In the rows, 128 means zero.
Each path below is one point turned by a fixed rotation once a step. After each direction that follows a path, write how fast that rotation turns it, in degrees a step (0 if it stays still).
Each turn is a multiple of 5 degrees from 10 to 175, or 0.
Each row of a path follows its step; steps can be skipped.
Rotation 1:
step 0: [121 125 121 130 131 130 135 128 139 116 126 130 126 121 125 130 127 121
 120 120 126 128 129 128 123 130]
step 1: [128 127 130 120 129 128 124 124 120 126 131 117 134 123 134 138 130 131
 132 131 135 122 128 138 126 129]
step 2: [124 129 126 131 118 121 129 121 130 126 127 134 129 132 117 126 121 135
 128 124 126 131 133 128 127 141]
step 3: [123 127 123 126 127 138 134 132 128 125 134 135 126 126 136 130 128 122
 138 136 132 121 120 127 123 130]
step 4: [133 121 138 129 120 134 132 124 136 138 127 120 129 126 127 130 122 135
 122 127 125 125 135 131 126 129]
step 5: [124 134 126 124 134 130 131 127 126 135 137 135 127 126 122 129 139 119
 132 127 130 134 136 129 125 136]
step 6: [131 116 128 131 134 131 128 123 131 128 120 128 129 132 134 127 123 131
 124 133 144 126 128 122 125 130]
step 7: [129 128 134 119 129 128 128 129 138 125 135 130 137 122 119 123 131 127
 133 123 128 123 130 129 140 128]
step 8: [118 120 126 128 123 133 119 131 128 127 119 126 120 133 127 136 133 122
 132 128 133 135 132 131 126 130]
step 9: [135 131 131 138 132 125 131 127 129 119 123 129 137 117 123 128 123 122
 128 133 131 121 132 134 125 131]
step 10: [128 131 135 117 131 133 127 129 126 125 126 127 126 134 128 136 125 138
 141 127 125 135 126 126 131 136]
Speeds:
[131 130 130 128 131 132 132 127 129 131 128 126 128 129 130 126 129 127
 128 128 125 130 129 124 125 129] | 55
[129 130 128 132 128 131 129 126 128 128 128 126 130 126 128 133 127 129
 126 130 131 124 126 126 131 126] | 130
Rotation 2:
step 0: [130 132 126 130 130 136 126 123 131 125 132 124 117 134 134 125 123 123
 129 132 125 137 128 127 132 131]
step 1: [129 136 130 134 123 128 129 126 126 127 139 125 124 121 129 120 130 134
 129 130 121 133 124 132 126 128]
step 2: [127 124 124 131 122 123 121 123 124 120 135 127 126 130 130 134 126 127
 122 135 120 132 131 132 131 131]
step 3: [132 125 131 125 123 131 120 129 127 131 134 132 129 118 135 128 138 124
 128 128 123 129 131 135 125 127]
step 4: [139 127 126 129 132 123 124 128 129 125 127 131 122 128 136 131 122 122
 132 126 123 136 136 130 129 127]
step 5: [134 130 136 136 124 131 132 127 132 125 132 125 127 123 133 129 130 128
 136 124 130 135 127 133 119 130]
step 6: [127 124 124 139 127 133 122 124 133 120 130 122 123 130 129 128 122 130
 127 124 125 133 128 135 134 127]
step 7: [130 129 133 131 122 131 124 129 133 125 132 126 125 124 128 119 139 125
 128 133 125 128 127 136 133 133]
step 8: [133 126 122 130 132 117 122 130 125 119 133 128 131 130 131 123 130 126
 130 127 120 132 126 131 132 125]
step 9: [131 128 130 124 124 127 131 127 129 124 133 124 134 127 136 132 138 119
 131 124 122 132 126 130 125 135]
step 10: [130 129 118 134 126 127 127 131 131 128 125 126 129 121 138 131 122 126
 129 118 121 129 131 133 131 126]
Speeds:
[129 125 127 125 129 129 123 134 127 126 127 131 124 129 128 125 129 127
 127 129 130 126 127 128 126 129] | 85
Rotation 3:
step 0: [137 121 133 136 132 121 126 136 126 115 132 130 133 127 124 135 129 133
 121 125 129 127 133 133 128 133]
step 1: [118 131 139 140 127 127 128 132 121 123 127 131 125 125 136 123 132 131
 120 133 127 128 133 131 122 136]
step 2: [124 134 133 130 132 117 127 133 126 125 136 124 137 119 131 125 123 126
 139 133 129 125 126 135 126 134]
step 3: [128 127 132 132 126 122 125 133 124 122 132 135 122 127 118 125 114 135
 131 126 125 132 134 139 130 126]
step 4: [124 138 128 128 131 129 124 118 124 118 125 137 129 119 134 125 123 135
 122 129 121 126 129 136 126 125]
step 5: [135 131 126 127 141 118 128 130 126 122 133 119 130 129 136 128 125 128
 124 129 129 131 130 141 126 123]
step 6: [115 123 124 127 129 127 132 133 125 122 126 131 127 133 129 124 127 131
 126 128 127 142 137 139 123 130]
step 7: [122 137 117 131 128 121 133 131 124 121 127 133 144 123 131 132 126 131
 128 124 125 130 131 126 125 130]
step 8: [132 133 127 137 133 125 122 137 121 126 129 122 129 132 125 136 121 133
 120 120 127 132 125 135 126 135]
step 9: [118 131 132 128 132 131 125 129 125 132 129 135 131 125 131 119 128 129
 118 121 131 129 129 138 128 142]
step 10: [129 133 129 126 131 111 131 127 121 134 133 133 135 126 134 127 122 134
 132 124 139 126 127 131 123 131]
Speeds:
[126 134 127 129 126 126 130 125 128 129 128 127 129 127 131 128 130 131
 129 129 129 124 127 126 124 126] | 130
